Each row is where one point has got to under a steady rotation. How many ticks took it there?
The counts run from 0 to 116.
[ 78 109 138 147 130 128 127 137 160 114 137 103 149 143 169 130 135 108
 125 159 136 118 142  99 123 159 102 149 104 151 106  96  91 137 149 112
  78 187 132 127 109 115 104 128  68  87 160  92] | 107
[100 105 115 156 138 120 152 130 149 145 116  80 149 168 119  85 108 143
 121 132 123 128 139  80 119 117 126 126  72 175  85  85 115 154 106 147
  94 145 147 151 132 137 106 142  80  84 121  85] | 29
[132  95 111 144 160 171 128 139 130 176 116  91 131 113 125 101 104 112
 109 131 154 146 147  91 156 116 143 145  80 154  98 113 103 130 129 168
  35 153 142 125 143 140 148 150 113 131 117 103] | 86
[ 92 128 107 162 157 147 119 144 197 146 138  97 135 112 142 110  92 148
 147 145 134 125 117  96 137 116 126 132  81 167 116 112  69 120 145 143
  66 166 131 143 141 148 116 133  95  83 138 120] | 3
[ 89 117 146 146 127 132 129 150 178 123 131 116 143 141 158 126 127 122
 107 162 146 114 133 112 136 140 105 148  97 141 120  99  80 132 161 118
  66 194 132 133 115 117 111 123  72  84 159  94] | 108
[107 129  97 151 132 153 139 177 129 163 139  77 149 161 120 121 130 133
 133 160 142 140  99 108 133 128 120  91  75 186  87 125 104  90 141 129
 103 147 115 121 146 127 137 120  77  64 111 126] | 35
[ 80 139 133 152 133 154 142 131 143 152 116  69 120 177  99 153 144 117
 136 146 127 148 142  94 141 133  99 139  85 147  96 116 148 107 158 127
  85 153 160 109 146 140  99 131  96  62 140  80] | 40
[113  89 110 144 166 151 135 133 133 143 118  78 151 150  93 116 122 140
  95 107 152 141 157 118 149 132 117 164  77 143  84 114 126 153 128 151
  87 141 167 141 138 143 128 167  91 103 127  64] | 57
[ 73 108 132 152 158 169  99 165 131 155 135  99 114 108 116 152 131 119
 110 121 148 131 131  97 118 153  93 128  77 161  95 104 111 153 159 167
  92 161 133 106 172 151 130 145  89  85 131 115] | 99
[110  91 141 137 139 139 146 147 156 177 110  49 142 118 122 106 136  94
 132 141 174 121 144  94 148 142 119 141  82 152 126  98 129 123 126 143
  72 204 123 121 126 135 138 115 103 118 123 117] | 114
[111  86 127 165 107 118 163 155 120 142 100  87 145 147  94 111 160 114
  61 167 128 137 139 108 160 129 128 147  83 173 119  89 117 135 154 122
  86 168 137 113 132 119 146 129  94  93 107 101] | 25
[123  84 116 143 142 154 136 207 139 183 115  91 136 118 137  92 124 119
 127 158 167 123 108  82 141 135 126 127  78 143 136 110 105 131 126 117
  86 196 146 146 103 134 123 121  96 109 124 115] | 20
[ 95 104 113 147 141 158 119 145 139 168 107  97 109 146 123 151 140 113
 145 175 125 167 140  88 163 149 117 124 105 171  96 108 129 112 148 135
  46 167 153 104 134 139 114 129 109 106 111 136] | 10
[ 98 126 108 153 119 147 151 175 139 168 139  68 139 157 113 119 131 115
 145 165 138 134 101  91 145 131 134 116  92 190 103 129 106  80 140 118
 109 156 104 108 141 127 134 116  85  76  96 121] | 36
[119 131 153 142 140 150 148 113 131 151 160  88 123 111 130 139 140 120
 115 126 168 128 142 101 134 145  90 142  59 127 105 103  95 102 156 125
  61 171 125 137 133 107 143 150 107  98 136  65] | 82
[113 106  89 183 166 124 108 164 139 104 165 114 144 113 123 138 124 126
  98 159 128 147 140 105 172 117 114 136 109 148  88 114  88 124 164 124
  51 140 128 137 129 133 146 137  71 100 119 111] | 92
[ 81 127 119 152 139 148 153 173 139 123 169  87 130 137 102 136 139 122
 119 150 145 122 131 101 143 157 124 167  96 176 113 125 102 110 172 131
 106 127 114 120 145 113 125 135  57  80 111  64] | 66
[ 71  87 135 159 131 138 132 137 157 131 122 108 126 174 126 130 125 102
 132 154 117 110 157  69 147 134 106 147 114 137  96  95 101 123 155 110
  73 204 157 120 110 133 105 128 112  94 135 117] | 13
[ 84  89 143 150 134 167 111 165 125 148 118 108 140 125 113 142 131  96
 101 154 146 131 133 105 131 158 117 125 100 187  80 109  93 143 155 158
  88 168 113  79 153 128 139 140  91  98 120 140] | 101
[ 89 115 104 157 139 128 147 168 169 137 127  74 173 163 120  86  95 133
 111 117 140 105 125 104 123 103 120 127  92 160 100 108  95 147 136 143
 112 161 135 140 146 143 121 128  68  70 150  97] | 31
[120  88 101 142 169 165 129 127 112 171 123  84 134 111 144 108 105 112
 126 130 144 146 158  72 147 122 133 138  88 159  85 105 113 142 125 162
  47 152 151 134 141 138 148 152 117 115 115 115] | 87
[ 91 131 126 141 142 179 122 159 156 148 137 113 113 142 101 134 120 138
 117 154 134 142 129 102 143 146 153 170  72 166 126 117 109 116 171 147
  76 125 141 116 160 132 119 129  80  83 121  69] | 68
[113 123 128 134 127 167 132 144 136 144 142 108 150 138 183 113 119 103
 136 173 146 128 133  69 147 138 145 165 117 137 100 133  81  97 153 107
  61 165 125 128 114  99 128 132  92  94 132  90] | 78
[103  88  79 145 150 168 136 172 126 145 128  98 181 160 130  94  92 128
 101 129 152 109 137 111 137 125 144 146 108 165  83 126  89 142 143 155
  93 138 149 136 140 110 155 147  97  82 105 106] | 60
[117 102 107 146 149 134 137 144 126 162  98  55 146 127 131 128 146  99
 101 148 163 151 157 101 159 127 104 134  96 139 113  93 151 135 141 143
  50 174 144 128 137 141 145 105  91  95 132 121] | 116
[ 98 119 115 165 164 130 141 154 134 126 186 126 122 119 126 121 122 143
 126 165 122 137 119  91 138 135 113 128  88 188  85 100  77 111 149 140
  60 131 119 143 129 114 114 148  86 105 102  90] | 94
[113  83  77 150 145 162 121 183 140 136 134 101 168 146 132  93  91 130
 109 133 144 114 137  92 154 123 157 147 104 158  86 130  79 132 149 128
 103 133 145 135 140 123 160 139  90  76 103 118] | 61
[115 104 144 139 137 170  93 146 147 148 124  92 148 154 114 132 104  80
 128 121 162 119 164  89 143 143 143 151 103 122  79 133 101 132 147 147
  97 172 110  99 146 139 136 148  67  88 147  99] | 73
[ 82 108 127 146 136 124 124 127 146 119 133 104 146 147 172 137 139 103
 143 171 129 128 144  72 120 162 106 136 103 152  85  96 106 142 137 111
  84 178 136 131 112 120 100 135  60  88 139 103] | 106
[107  88  96 139 159 160 140 152 119 148 121  95 153 160 111 114 115 144
  93 119 157 138 148 116 137 131 119 148  83 155  69 109 118 161 131 170
  87 129 161 145 137 125 127 165  91  96 122  72] | 58
[136 114 104 152 140 174 142 168 114 167 128 101 128 140 138 136 149 135
 103 163 153 154 118 106 163 136 118 147  77 127 113 128 111  98 160  89
  66 154 173 141 106 112 143 138 107  86 117  86] | 51
[ 82 108 131 159 139 151 132 170 153 161 137  74 144 115 103 148 138  99
 138 140 160 129 115 127 149 147  91 118 109 176 105 126  99 110 153 151
  79 193 102  94 141 137 135 133  90 101 122 126] | 7
[130 112 117 133 145 168  97 144 122 142 132 101 153 156 145 140 126  88
 132 153 168 155 154 105 156 148 128 130 109 130  66 134 114 125 137 136
  66 154 116 112 132 120 129 144  47  86 148  94] | 75
[103  99 115 157 142 160 118 166 153 169 109  90 126 137 104 154 143 110
 140 172 144 156 131 113 171 144 119 125 110 172 106 120 123 107 156 145
  50 167 134  92 130 147 122 122  98 114 114 136] | 9
[107 112 102 177 165 125 122 156 129 110 177 123 133 113 124 128 124 145
 115 166 128 147 138 100 155 121 109 123  99 168  89 108  79 119 159 128
  54 131 128 140 129 127 129 146  76 100 106  97] | 93
[123 103 130 135 143 171  88 146 132 146 127  95 151 152 122 133 120  80
 128 131 170 143 163 102 157 141 135 136 105 116  74 137 110 131 142 141
  83 162 111 105 141 138 132 145  50  89 153 104] | 74
[133 121 113 128 140 165 112 145 115 156 141 119 153 156 169 134 121  98
 134 161 162 154 150  98 145 145 127 128 117 142  66 134 108 117 139 134
  56 152 116 120 117 104 131 133  61  84 140  89] | 76
[ 73 113 127 161 164 162 118 176 169 145 152  96 109  89 106 120 104 129
 134 132 140 110 118  79 129 136 116 156  85 162 126 108  86 141 158 151
  92 162 137 131 145 150 106 139  95 106 123 103] | 97
[ 81 110 134 154 151 146 129 156 155 159 146  68 139 116 113 140 127 117
 149 134 166 119 112 115 131 155  71  99  90 174 100 110 101 109 146 152
  89 189 100 112 145 135 136 127 101  88 124 127] | 6
[ 92  88  92 177 157 129 131 153 120 110 157  78 162 116 139 119 113  90
 104 135 135 117 156  86 165 110 104 147 132 136  80 105  92 135 159 128
  68 161 128 125 134 123 155 141  95 100 118 119] | 90
[ 98  92 124 146 134 136 107 135 148 123 124 101 131 137 165 134 126 102
 153 180 123 148 149  63 139 163 124 131  96 164  83 103 115 146 128 113
  75 168 146 118 111 137 112 133  55  92 134 120] | 105
